0: tensor([ 0.133,  0.513,  0.723, -0.286,  0.563, -1.324,  0.994, -0.716,
         0.481, -0.644,  0.854, -0.230,  0.053,  1.085,  0.543, -0.866,
         0.199,  1.435,  1.372, -0.999, -0.110,  1.401,  0.615,  1.185])
1: tensor([ 0.085,  1.750, -0.734,  0.153,  0.885, -0.527, -1.283, -0.373,
        -0.554,  1.282,  1.059,  0.708, -0.880,  0.023,  2.050, -0.855,
         0.333, -0.838, -0.576,  0.433,  1.379,  0.920,  1.115, -0.400])
2: tensor([ 1.504,  0.166, -0.128, -0.382, -1.575, -0.750,  0.118, -0.138,
        -0.190, -0.289,  0.693, -1.077, -0.490, -0.650, -0.570, -1.082,
         0.582,  0.620, -0.996,  0.698,  0.477,  1.531, -0.018,  0.026])
3: tensor([-0.321, -1.753, -0.842,  1.277,  1.448,  0.069,  0.568, -2.197,
        -0.162,  0.908, -1.227,  0.693, -0.361,  0.191, -1.411,  1.521,
         1.627,  0.395,  1.516,  0.304,  1.008, -1.004, -0.864, -0.183])
4: tensor([-0.605, -0.486,  0.898,  1.149, -0.290,  0.896, -0.607,  0.445,
         0.292, -0.337, -0.345,  1.786,  0.360,  0.735,  2.015, -0.424,
         0.245,  0.959,  2.302,  0.764,  0.165,  1.493,  1.578, -0.380])
5: tensor([ 0.047, -1.015,  0.258, -0.495, -0.770,  1.637,  1.127,  0.807,
        -0.588, -0.063, -0.876, -0.911,  0.485, -1.515, -1.229,  0.676,
        -2.112, -1.102, -1.275,  0.491, -0.588,  0.237, -1.461, -2.311])
6: tensor([ 1.962,  1.635,  0.929,  0.645,  0.486, -1.267, -0.591, -0.809,
         0.057,  1.022,  1.088, -0.857, -0.709,  0.475,  0.791, -0.354,
         1.062,  0.911, -0.641,  0.824, -0.258,  0.497,  0.840, -0.614])
7: tensor([ 0.445,  0.471,  0.476, -0.005,  1.288, -0.897, -0.387, -0.376,
         0.445, -0.336,  0.886, -0.687, -0.070,  1.496,  1.476, -1.279,
         1.393,  1.862,  1.586, -0.812, -0.607,  0.623,  1.926,  1.380])
8: tensor([ 1.212, -0.715,  0.798,  0.391, -1.524,  0.422,  1.214, -0.763,
         0.846, -0.269, -1.049,  0.327, -0.408, -0.046, -0.676,  0.156,
        -0.959,  0.424, -0.688,  0.362, -0.476, -0.009, -1.664, -0.761])
9: tensor([-1.344,  1.871, -0.109,  0.430,  1.161, -1.478, -0.083, -0.063,
         0.986,  0.766,  1.019, -0.014,  1.046,  0.425,  1.010, -0.579,
         1.147,  0.598,  3.024,  0.394,  1.368,  0.733,  1.249,  1.724])
10: tensor([-1.052,  0.831, -1.076,  0.207, -0.923, -0.842, -1.324,  0.453,
         0.522, -0.402, -0.236,  1.440,  0.249,  0.400,  0.204, -0.025,
         1.493, -0.698, -0.624, -0.445,  0.843, -0.786, -0.942,  0.276])
11: tensor([ 2.505,  0.767,  1.445, -0.684, -3.179, -0.339, -1.093,  0.090,
         1.103, -0.838, -1.007,  1.843, -1.119, -0.107,  0.084, -0.220,
        -1.052, -1.167, -1.206, -0.430, -0.086,  1.076, -1.290, -0.091])
12: tensor([-0.244, -0.940,  0.340,  1.187, -1.868, -0.133,  0.562, -0.428,
         1.164, -0.134, -0.183,  0.913, -0.203,  1.384, -0.887,  0.006,
         0.034,  1.005,  0.566,  0.370, -0.336,  0.151, -1.156,  0.761])
13: tensor([-0.877,  2.066,  0.808, -0.594,  0.897,  0.599, -1.305,  0.792,
        -0.612, -0.242,  1.304, -1.805,  1.292,  0.807,  0.144, -0.505,
        -1.151,  1.348,  0.105, -1.779, -0.942, -0.290,  0.894,  1.244])
14: tensor([ 0.256,  0.972,  2.492,  0.297,  0.807, -0.204,  0.990, -1.982,
         0.443,  0.493, -1.418, -0.709, -1.552, -0.259,  1.135,  1.617,
         0.065, -1.748, -2.300, -0.608, -1.970, -2.277,  1.327,  0.443])
15: tensor([-0.337,  0.518,  0.858,  0.739,  1.974,  1.136,  2.133, -1.333,
        -1.117,  1.460,  0.177, -0.727, -0.895, -0.974, -1.343,  1.466,
        -1.242, -1.588, -0.667,  0.497, -0.389, -0.115,  0.862, -0.822])
16: tensor([ 0.459, -0.851,  0.379,  1.219, -0.292, -0.385, -3.627, -1.227,
        -1.215,  0.328,  1.142,  2.274, -0.575, -0.011,  0.716,  0.318,
         1.585,  1.317, -2.829, -0.441, -0.760,  1.299, -1.607, -3.052])
17: tensor([ 0.220,  0.027,  0.522,  0.396, -0.552,  0.187, -0.946,  0.811,
         0.369, -0.227, -0.260, -0.397,  0.743,  0.444,  1.118, -0.140,
         1.201, -0.431, -0.452,  0.041, -0.629, -0.161, -0.806, -1.113])

tensor([-0.101, -0.839,  0.328,  0.688, -0.604,  1.842, -0.173,  0.005,
        -1.816,  0.835,  0.806, -1.278, -0.794, -0.396, -0.942,  0.555,
        -1.002,  0.228, -1.033,  0.396, -0.812,  1.267, -0.305, -2.209]) 5 8 15
tensor([ 0.036, -0.860,  0.315,  1.422, -1.689, -0.073,  0.599, -0.441,
         1.227,  0.111, -0.181,  0.910, -0.124,  1.499, -0.638,  0.018,
         0.044,  1.129,  0.641,  0.257, -0.229,  0.112, -1.280,  0.710]) 12 8 17
tensor([ 0.234, -0.014,  0.578,  0.245, -0.202,  0.400, -1.018,  0.715,
         0.171,  0.191, -0.139, -0.219,  0.563,  0.287,  0.934, -0.236,
         1.188, -0.526, -0.506,  0.087, -0.651,  0.004, -0.856, -1.263]) 17 10 6
tensor([-1.822, -0.393, -1.077, -0.898, -0.535,  0.501, -2.985,  1.796,
         0.397, -0.769, -1.605,  1.159,  1.801,  0.674,  1.171,  0.352,
         0.030,  0.140,  0.508, -1.121,  0.913, -2.169, -0.281,  0.508]) 10 17 4
tensor([-1.535,  1.150, -1.342, -3.117, -0.985, -0.429, -0.564,  2.609,
         0.061, -1.810, -0.041, -3.705,  1.717, -0.411,  0.356, -1.227,
        -1.955,  0.051, -0.640, -1.859, -0.310, -1.783,  0.381,  2.401]) 13 17 10
tensor([-1.073,  1.635, -0.212,  0.275,  1.256, -1.317,  0.038, -0.287,
         0.689,  0.582,  0.936,  0.165,  1.267,  0.496,  0.747, -0.326,
         1.141,  0.625,  2.984,  0.488,  1.227,  0.810,  1.313,  1.366]) 9 0 7
tensor([-0.988,  0.430, -1.826, -1.279, -2.835, -1.470,  1.183,  0.854,
         1.134, -0.675,  0.039, -2.397,  0.244, -0.507,  0.026, -0.811,
        -2.311, -0.298, -0.524,  0.537,  0.664,  0.205, -1.166,  0.496]) 2 8 12
tensor([ 0.215,  0.667,  1.911,  1.026, -0.568,  0.502,  0.193,  0.514,
        -1.256,  0.501,  1.034,  2.701, -0.590,  0.793,  0.584, -0.025,
         0.596, -0.977,  0.414,  1.690,  0.381,  2.051,  1.411, -0.438]) 4 1 6
tensor([-0.124, -0.905,  0.624,  0.435, -0.552,  1.780, -0.170, -0.170,
        -2.031,  0.499,  0.643, -1.440, -0.710, -0.213, -0.768,  0.539,
        -0.886,  0.610, -0.696, -0.031, -0.875,  1.228, -0.105, -2.180]) 5 8 17
tensor([-0.108,  1.110,  2.424,  0.139,  0.664, -0.673,  0.721, -2.027,
         0.452,  0.376, -1.402, -0.740, -1.491, -0.136,  1.023,  1.756,
         0.169, -1.529, -2.285, -0.946, -2.010, -2.251,  1.343,  0.229]) 14 15 6
tensor([ 2.685,  2.066,  1.049,  1.681,  0.679,  1.315, -2.236, -0.820,
        -0.955,  0.524,  0.519,  0.164, -1.424,  0.200, -0.869, -0.291,
         1.043, -0.273, -2.199, -0.928, -1.347,  1.313, -0.115, -1.362]) 6 16 17
tensor([ 0.214, -0.227,  0.064, -1.061, -0.156, -2.178,  1.498, -0.816,
         1.192, -0.492,  0.417, -2.274, -0.043,  0.731,  0.098, -0.610,
        -0.767,  1.895,  1.057, -0.321, -0.928, -0.161,  0.090,  1.434]) 0 7 2
tensor([-1.427, -0.699, -1.948,  0.521,  0.835,  1.862, -0.258, -0.430,
        -1.814, -0.493, -0.111, -0.672, -0.665,  0.731, -0.944, -0.625,
        -0.729,  2.066,  0.455, -0.799,  0.471, -0.533,  1.128,  1.371]) 13 0 7
tensor([-0.660,  2.045, -0.157,  0.487,  1.151, -1.190, -0.096, -0.178,
         0.896,  0.750,  0.916,  0.260,  0.983,  0.592,  0.995, -0.633,
         1.236,  0.549,  2.825,  0.713,  1.111,  0.808,  1.312,  1.560]) 9 7 0
tensor([ 0.810,  1.198,  0.662, -0.468, -0.091, -1.657,  0.903, -0.884,
         1.332, -1.303, -0.051, -0.503,  0.497,  0.270, -1.567, -0.282,
        -0.231,  1.147, -0.925, -1.791, -0.637, -0.728, -0.361,  1.943]) 0 12 8
tensor([ 0.967,  1.574, -0.211, -0.104, -0.539,  0.251,  1.640,  0.570,
         1.866,  0.770, -0.508, -0.184,  0.013, -0.166,  0.914, -0.156,
        -2.066, -1.696, -0.490,  0.495,  1.816,  0.252, -1.504, -0.527]) 8 17 5
tensor([ 1.122, -1.155,  0.664,  0.516, -1.374,  0.330,  1.284, -0.764,
         1.002, -0.200, -1.063,  0.343, -0.614, -0.147, -0.665,  0.312,
        -0.886,  0.315, -0.505,  0.362, -0.293, -0.135, -1.547, -0.810]) 8 12 5
tensor([-0.251,  1.306,  0.647, -0.251,  1.633,  1.015,  0.734,  0.978,
         0.250,  0.019,  0.486, -0.023,  0.646,  0.334, -0.460, -0.810,
        -0.949, -0.828, -0.280, -0.681, -1.463,  0.202,  0.450,  0.515]) 13 17 0
tensor([-1.972, -0.338, -1.351, -0.745, -0.419,  0.291, -2.834,  1.490,
         0.528, -1.013, -1.476,  1.040,  1.541,  0.833,  0.915,  0.862,
        -0.062,  0.095,  0.642, -0.928,  0.936, -2.285, -0.396,  0.633]) 10 17 12
tensor([ 0.464,  2.514, -0.894, -0.274,  2.813,  0.615,  0.231,  0.081,
        -0.180,  1.317,  1.479, -0.494, -0.267, -0.380,  1.205, -0.873,
        -1.020, -1.002,  0.762,  0.117,  0.975,  1.303,  2.318,  1.454]) 1 9 7
tensor([-0.254, -1.931, -1.018,  1.213,  1.601,  0.109,  0.762, -1.837,
        -0.315,  0.843, -1.092,  0.567, -0.361,  0.024, -1.419,  1.341,
         1.556,  0.422,  1.690,  0.551,  1.130, -0.981, -0.670, -0.018]) 3 12 8
tensor([-0.982,  1.814, -0.169,  0.447,  1.217, -1.348,  0.082, -0.242,
         0.902,  0.803,  0.742,  0.004,  1.046,  0.395,  0.998, -0.529,
         1.276,  0.599,  2.953,  0.747,  1.322,  0.654,  1.310,  1.688]) 9 7 0
tensor([-2.164,  0.809, -1.068,  0.213, -1.183,  1.708, -1.330,  1.458,
        -0.244, -0.741, -1.166,  0.863,  0.425,  0.454,  0.588, -0.806,
        -0.906, -1.327, -0.849, -0.595,  0.270, -1.426, -0.431,  1.457]) 10 17 12
tensor([-0.614, -0.981, -2.351, -3.172, -0.809,  0.879,  3.798,  2.679,
         0.239, -1.447, -0.103, -2.595,  1.278, -0.867, -0.438, -1.184,
        -4.164,  0.059,  0.886,  0.178,  1.037,  0.332, -0.478,  0.327]) 5 2 8
tensor([ 0.662, -0.844,  0.196,  1.128,  0.013, -0.311, -3.483, -1.304,
        -1.419,  0.382,  1.308,  1.912, -0.458, -0.042,  0.819,  0.296,
         1.827,  1.200, -2.676, -0.576, -0.538,  1.230, -1.276, -2.847]) 16 17 6
tensor([-0.827,  0.965, -1.080,  0.059, -0.572, -0.953, -1.079,  0.513,
         0.262, -0.794, -0.081,  0.694,  0.619,  0.291,  0.221, -0.072,
         1.267, -0.443, -0.794, -0.554,  0.872, -0.758, -0.628,  0.132]) 10 17 1
tensor([-2.170,  0.983, -0.813,  0.353, -1.206,  1.775, -0.905,  1.483,
        -0.131, -0.957, -1.243,  0.845,  0.314,  0.468,  0.500, -0.728,
        -1.010, -1.359, -0.888, -0.569,  0.369, -1.256, -0.727,  1.150]) 10 17 12
tensor([ 2.691,  1.683,  1.017,  0.991,  0.348, -1.179, -0.709, -0.957,
         0.170,  1.003,  1.107, -0.744, -0.912,  0.185,  0.299, -0.622,
         1.017,  1.242, -1.156,  1.047, -0.449,  0.329,  0.470, -0.838]) 6 2 1
tensor([-0.027, -0.247, -0.093, -0.202,  2.704,  0.960,  2.039,  0.157,
        -1.471,  0.318,  0.868, -1.840, -0.458, -1.052, -0.514, -0.452,
         0.114,  0.003,  0.316,  0.115, -0.322,  0.997,  1.695, -1.110]) 15 0 2
tensor([-1.160, -2.115, -2.038, -0.724, -0.829,  0.786,  0.418,  1.108,
        -1.550, -0.045,  0.091, -0.047,  0.092, -2.094, -1.025,  0.093,
        -0.780, -1.044, -0.955,  1.661,  0.356,  0.303, -0.589, -0.893]) 5 2 8
tensor([ 0.486,  1.058,  2.535,  0.197,  1.339, -0.355,  0.975, -2.030,
         0.255,  0.621, -1.398, -0.900, -1.505, -0.186,  0.761,  1.475,
         0.345, -1.709, -2.315, -0.837, -2.133, -2.408,  1.430,  0.162]) 14 15 6
tensor([ 0.455,  2.427, -1.010, -0.287,  2.844,  0.967,  0.202,  0.200,
        -0.163,  1.213,  1.317, -0.552, -0.380, -0.457,  0.997, -1.013,
        -1.115, -1.172,  0.741, -0.132,  1.001,  1.097,  2.129,  1.413]) 1 9 13
tensor([ 2.437,  0.826,  1.365, -0.353, -3.425, -0.108, -1.193, -0.258,
         0.891, -0.998, -1.027,  2.233, -1.294, -0.010,  0.185, -0.286,
        -0.974, -1.310, -1.492, -0.820, -0.057,  1.087, -1.346,  0.158]) 11 8 2
tensor([ 0.994, -0.435, -0.044, -1.501, -0.785, -1.434,  1.215,  0.211,
         0.072, -0.409,  0.725, -0.720, -0.204, -1.799, -0.159, -0.382,
        -1.119,  0.111, -0.048,  0.989,  0.124,  1.385,  0.577, -0.154]) 2 8 0
tensor([-0.061,  0.144,  1.124,  0.524, -0.461,  0.048, -0.986,  0.828,
         0.461,  0.087, -0.235,  0.395,  0.614,  0.462,  0.983,  0.098,
         1.212, -0.530, -0.813,  0.174, -0.625, -0.163, -0.861, -1.069]) 17 10 8
tensor([ 1.468,  0.171, -0.140, -0.473, -1.261, -0.677, -0.007, -0.202,
        -0.215, -0.272,  0.580, -1.194, -0.363, -0.336, -0.249, -0.995,
         0.522,  0.579, -0.998,  0.349,  0.398,  1.363, -0.062,  0.284]) 2 6 17
